One turn moves each row of this set onto another row. After a few examples, where does it send each row asked below?
bezi: [ 17   0  -3  15  -4  -4   7  -8 -25  -4 -13  -6   5 -11 -15  -1 -18  19
  -8  22]
Modeb: [  9  14   2   8   3  -3  13 -13  -4 -14  -9  -1   6   7   2  12   2   9
  16   6]
Beg: [ 30  15  -4   4 -16  -4  -2  -5 -11  -6 -20 -12  -4  -3  -2   5  -1  22
   0   6]
Retum: [ 21   2  -6  17 -15  -3  -2 -15 -19   0 -18   2  -1  -6 -21  -5 -15  20
  -4  20]
simi: [ 21   0 -10  15  -9   4  -3  -3 -21  -3 -17   0  -2  -4 -13   2 -13  27
  -6  22]
mus: [  2  11  -1   3   1   4   5 -15 -10 -11  -7   2   2  10  -9  10  -4  13
  21   2]
veze: [ -9   2  -9  10 -10  -3  -3  -8 -13   6 -18  -7   7   3  -7 -20   4   5
  12  -6]
gopug: [ 30  15   0   9 -21 -12   2 -15  -9  -4 -22 -10  -1  -6  -9  -1  -4  15
   0   8]
Tov: [ 17   3  -7  16  -7   2  -2 -15 -18 -12 -10   0  -1  -7 -18  -4 -16  17
  -8  21]
mek: [ 23  16   3  -2 -14  -8   4 -10 -17  -6 -15 -19   2  -7  -9   1  -7  16
   2   1]
kof: [-16   0  -4   4  -3  -2   2  -5 -15   8 -17  -7   3  -4 -13 -16  -9  13
  14   0]
Tasu: [  6   6  -1  18   8  -2  15 -12  -5 -13 -10   6   6   4   0  12  -5  10
  13  18]
loleb: [-15   4  -9   7  -5   1  -5 -10  -6  -2 -15  -4   1   0  -9 -20  -2   7
  12  -3]
tede: [ 23   6  -7   8  -6   1   2  -9 -24  -9 -14   3   2  -3 -16  10  -8  16
  -5  24]
tutez: [ -7   2  -7  22   1 -11   8  -6   3  -6 -20  -3   5  -7   7 -16   1   1
   3  12]
gude: [-12   1 -12   6  -5   3  -6   1 -10   8 -20  -4   1   3  -3 -14   2  15
  14  -3]
Fubu: [ -5  -1  -8  18   0  -8   9   9  -4   4 -26 -11   4  -3   7 -12   6   2
   6   7]
Sakaz: [ -3  -2  -8  25  -3 -11   9  -4  -7   3 -22  -4  12  -4   5 -18   5   2
   2  10]
baf: [-11   3  -8  12   3  -9  10   0  -2   1 -25   3   5  -2   5  -6   7   1
  12  13]
terim: [ 28  16  -3  -1 -11  -3   2 -10 -18 -11 -17  -5   1  -1 -10  11   0  13
   0  13]
zeru: [ 25   1  -6  15 -10   0   2   0 -19  -2 -21  -5  -5  -6 -17   3 -14  19
  -5  23]
luf: [-13  -3 -10  10  -3   2  -1   7 -13   8 -22  -8   1   2  -7 -15   1   7
  11   0]
lak: [ 29  12  -2   3 -17  -4   0  -2 -14  -4 -23 -15  -7  -4 -13   4  -6  18
   1   8]
vedo: [ 26  18  -1   4 -15  -6  -1 -16  -7 -15 -14 -13  -2  -6  -8  -1  -4  12
  -3   6]
ges: [  0   3  -4  13   7   6   8 -13 -14 -11  -5   8   6   8 -10   9  -8  13
  15  13]
Bom: [ -4  -1 -10  21   1  -8   7   5  -2   3 -25  -4   5  -4  13 -10   5  10
   5  12]
sot: [-17   3 -10   4   0  -2   1  -3  -8   4 -22   4   3   3  -5  -9   4   5
  18   5]
goni: [ -5   3   0  15   1 -17  16  -1  -2   2 -23 -10   8 -11   8 -11  -2   6
   7  10]

Tasu -> Modeb
lak -> luf
And these:
terim -> sot
Bom -> Beg
tutez -> vedo
gopug -> veze
kof -> bezi

One turn moves each row of this set onto another row. After a few examples, where does it send each row asked below?
bol: [ -1  -5 -24  -7  -8   2   9 -12   6 -10   4  18   2  -8   1  -2  -2  -5
   0]
damid: [ 23  11 -14  11   7   6   8  -5  -6  -6  13  -4  -2  -7  -6  -2  11   0
  29]
Pozok: [  9   1  -6  -5  -5   5  11 -16   7 -19   6   9   1   7 -18  -4   6   3
  -6]
Nifa: [  9  -1  -9  -2  -4   6   9 -17  10 -17   5  14  -1   3 -13  -5   8   1
  -7]
povag: [ 17   7 -12   6   4 -11   6  -4  -9  -5   7  -6  -5 -13  -1   3   5   5
  27]
riro: [  2  -6 -26  -7  -3   5   8 -11   1 -12   5  19   0  -8  -3   3   2  -9
   2]
gade: [  1   7 -14   2   0  -7   0  13  -9   2  12  -3   7 -12   4   6  -5   5
  19]
gaf: [  4  14  -3   4   2  -7   0   0   1   1  13 -10  28   2  -4   3  10   7
  19]
Seb: [  9  15   3   1  -2  -3   5   6  -2  -6  10 -14  17   0 -16   1  16   4
  13]
gemib: [  3  12  -4   0   4   4   3   7  14   0   6 -10  27  -2  -1   3  14   6
  14]
kuv: [  0  -4 -26  -9  -8  -1  12 -13   2 -11   4  15   0  -7  -1  -1  -5  -3
   6]
Falu: [ 21  10 -10   6   4  -2  -1  -6 -11   3   6  -5   4   2  -3   2  13   5
  28]
nit: [  1   0 -13  -8  -8  10   4 -11  10 -13   7  10   8   3 -17  -4  10  -7
 -10]
gonaf: [ 15  13  -1   4  -3  -4   0  -5   0   7  10 -11  12  10  -1   6  17   9
  20]
fivur: [ -5  -3 -23 -10 -10   7   4  -8   8  -8   8  12   9  -4  -8  -2   4 -10
  -6]
mituk: [ 19  11   5   5  -2  -6   5  -1  -1  -2  10 -10  -6   4  -5   6  12  12
  14]
sebip: [  3   9 -15   7   9  -7  -9  -1  -1   3  21 -11  17  -5  -2   6   1   3
  20]
vef: [19 15 -1  5 -6  9  7  1  5  6 16 -9  0  9 -2  5 16  6 16]
negid: [  9  -5 -16  -5  -6   3  13 -17   6 -12   3  19  -7   0  -1   4   8  -2
   0]
fiku: [  8  11 -12  11   7   5   4  10  -4  -1  19   4   5  -8   5   2  -8   8
  21]
zopad: [ -5  -4 -21  -8  -3   7   3  -4   6 -11  11  16   9  -3  -9   4   2  -9
  -8]
mukel: [  1   6 -19   4  14   1  -4   5  12   0  14 -10  18 -14   2   5   3   2
  17]
Tunam: [  7   0  -7  -4  -5   4  15 -17  10 -18   3  15   4   4 -10   1  12   0
  -5]
Rotup: [ 12   8 -13   9   9  -1  -8   3 -12   4  13   0   5  -2   1   3  -2   8
  24]
Foge: [ 12   4 -16   7  16   6  -4   7   2   2   8   1   0 -10   7   4  -2   8
  20]
pumal: [ -1  10 -13  -2  -3  -7  -4   7   2   3  20 -18  14  -7  -8   8   7  -3
  12]
kas: [  7  -4 -16  -2  -4   1  12 -19   8 -16   3  18  -5  -4  -3  -4   1   1
  -1]
narod: [ 6 18 -4  3 -5  6 13  6  3 -2 13 -8 27 -1 -6 -1 14  1 19]
gunug: [ 24   7 -10   6  11   9   3  -1   0  -2  -2  -3  -2  -4  -1   0  15   6
  25]
pakat: [  9  -3 -14  -4  -5  -1  14 -20   6 -16   4  14  -8   0  -5  -2  -1   5
   2]
zunal: [  0   1 -15 -11  -8   8   5 -10   8 -13  10   4   9   5 -20  -2   6  -6
  -8]
Gomo: [ -7  -2 -25 -14 -11   5   5  -5   4  -7   9  10   8  -2  -8   0  -2  -8
  -3]
Gubi: [  0  -1 -12  -6  -3   5   6 -13  13 -16  12   9  11   2 -15   3  10  -6
 -11]
zem: [  2  11 -18   6   1  -2   3   0  11   2  28 -14  15 -10   1   7   4  -2
  18]
fudo: [ 18  11  -2   1   2   8   3  -1  13   4   3 -12   7   5  -1   5  22   7
  16]

gunug -> gemib
nit -> bol
And these:
zunal -> kuv
zopad -> negid
gonaf -> sebip
Seb -> gade
damid -> narod

One turn moves each row of this set onto another row. After a few examples, where does it send each row asked below?
Mazi: [  1   7 -11   4  25   2  -1   3   1  -9   2   3   2   2  -6   9 -17  -9
 -19  -9]
Dakas: [  9  11 -12  -8   5   0   6  19 -14  -2 -21   7  -2 -23  -8  -8  -2  -7
 -12   2]
pibod: [ -5  13   1  -7   1  -4   3  16   1  20   6  -3  -4   1 -20   3 -22  -8
 -12  -4]
bese: [ 11  28 -14  -2  29   9   7  -4   6  -1  -5   2  -1  -7  -5  -4  -9  -1
 -11  -9]
pidap: [-14   5 -13  -1  10   8  17  -1  -3  10  -6   2  -8   2  -6   8 -12 -13
 -19  -6]
Zoza: [  5  18 -19 -13  12   2   3  20  -6  -3 -18   5   6 -20  -9   3  -3  -8
 -23  11]
rilam: [  2  11  -7   3  14  -3  -7  30   0   6 -15   7  -2 -18  -6   2 -10  -7
 -13  11]
laso: [ -6  23 -14  -1  22  -6   8  16  -1  10 -16  -4   0   0   1   6   4   8
 -15  10]
Kete: [  9  -1  -8   0  11   2   6   1 -15   6  -4   8  19  -9  -9  -6   3  -3
 -10 -12]
Sazut: [  7  18 -12   9  14  10  21  10   2  17  -4   2  -3   9 -12 -10  -8 -12
 -12 -13]
Ruza: [  8   7   3   4  13 -10   6  15 -11  -1 -12  -4   0   5   6 -13 -16 -12
 -16 -11]
Zol: [ 18  14 -12   1   7   1  -1  26  -3  -1  -2  11   5 -19  -5   4   0  -6
  -7  -1]
Buba: [ -9  22   1  -1  24  14   8   2   7  17  -6   4  -4   0 -16   3  -8 -11
   0  -6]
Numum: [  8  18   4  -9  18  -9   2   3 -16  10 -14  -2  13  -5   0  11 -11 -21
 -10   3]
Beve: [  6  16  -4  -5  -5  -3   7  13  -3  23  12  -3   7  -1 -15  -5 -16 -12
 -15  -4]
mip: [ -5  16  -4  -9  13   4  18  15  -4   5  -1  -6   7  12  -6  -3 -16 -14
 -30 -12]
Nuve: [  4  14 -13  -4  16   2   6  -8   6  11  -3   0   6 -16  12  -4 -10 -13
 -16   1]
Libi: [-13  17   6  -5  13   9   8 -11 -15  14  -2   1   6  -9  -5  -5  -7  -9
 -14  -6]
Tas: [  5   9  -3  -8  14   3  -6  21  -8 -13 -12   8   5 -18 -16  -7  -2  -9
 -10  -2]
lukag: [ 11  11 -10  14  18  -2   1   9   3  -2 -20   7  -4  14  -8  -5 -10 -11
 -16  -2]
sor: [  5  24   1   1  30  -9   4  14 -12   6 -15  -9   8   2  -7 -15  -8 -19
 -12   3]
vosit: [  3   0   2 -17  18   3   3  15   8   8 -10   4  23  -4  -7  -5  -8 -11
 -13 -11]
zigeb: [-11  17   1  -2  -2  -4  -1   8  -1  15  11  -4  -7  -2 -10  -2 -15   2
 -15   0]
pap: [ -4  19  -8  -6   4   3   5   0  -6   9  -6   0  -4   2 -33 -17  -6  -7
 -11   0]
bigab: [-11  31   8   2  12   4   5   6   1  17  -7  -2   1   5   3 -11   4  -9
  -8   5]
Tad: [  9  13  -9  -6  18   0   1  33   1   6  -4   2   6 -25  -8  -6  -9 -12
  -8   2]
Kufe: [ -6   8 -15   1  15  -6  10   5 -20   4 -12   0   3  -6   0   5   0   9
 -21   1]
vif: [  2  30  -4   9  14   2  11  15 -11  11  -3  -1   9  18 -12   1   3 -13
 -17   2]
puz: [ -3  13  12  -5   0   3   5   5  -7   8  -4   4  16  11  -1  -1   0 -20
 -17  -5]
Notu: [ 10  22  -8   5  12   1  -6  24  -9   1  -9   8   1 -20  -4  -3  -8   6
 -18   6]
kevi: [  2  11 -12  -9  10   4  -5  23   7  -9 -13   7   7 -17  -4 -12  -1  -9
 -21   6]
rako: [ -2  23  -2 -11  -4   5   0   1   9   6  -5   3   1   6 -24 -14   0  -9
 -10   1]
pev: [ 10  14 -15  10  18  -5  11   9 -19  12  -9   3   7  -5  -9  -5  10   3
  -7  -1]
sir: [ -3  15   0 -10  26   3   0  22  21  11 -16   1   9   1  -5  -4  -5  -1
  -9  -1]
Veva: [  6  19  -6  -5  18  -3   5   0   3   8 -11   0   2  -6   4   2   7 -23
   4   5]
zorog: [ 13   5  -2   1  22   4   4  15   2  12  -9  10  16  -2 -18 -10   0  -7
   0 -12]
Tep: [ -2  19  -4   0  -5  -3  -1   6  -7  16  17  -1   6  -1 -14   3  -7  -5
 -16   3]
Bozi: [ -5  20 -15  -9  -1  -4  12   8  -5  10  -7  -6  -9   7 -26 -10   0 -13
 -12   6]
pigiv: [ -4  30  -8 -19   1   0   8   8   4   6  -3  -7   1   7 -20 -10   0 -10
 -16   5]
rupa: [-11   7  -6 -15  19  -5   7  19   6   7 -19  -4   4   0   4   5  -9   0
 -23   3]

zigeb -> pigiv
vif -> pidap
And these:
Kete -> pev
sor -> Mazi
Tad -> Tas

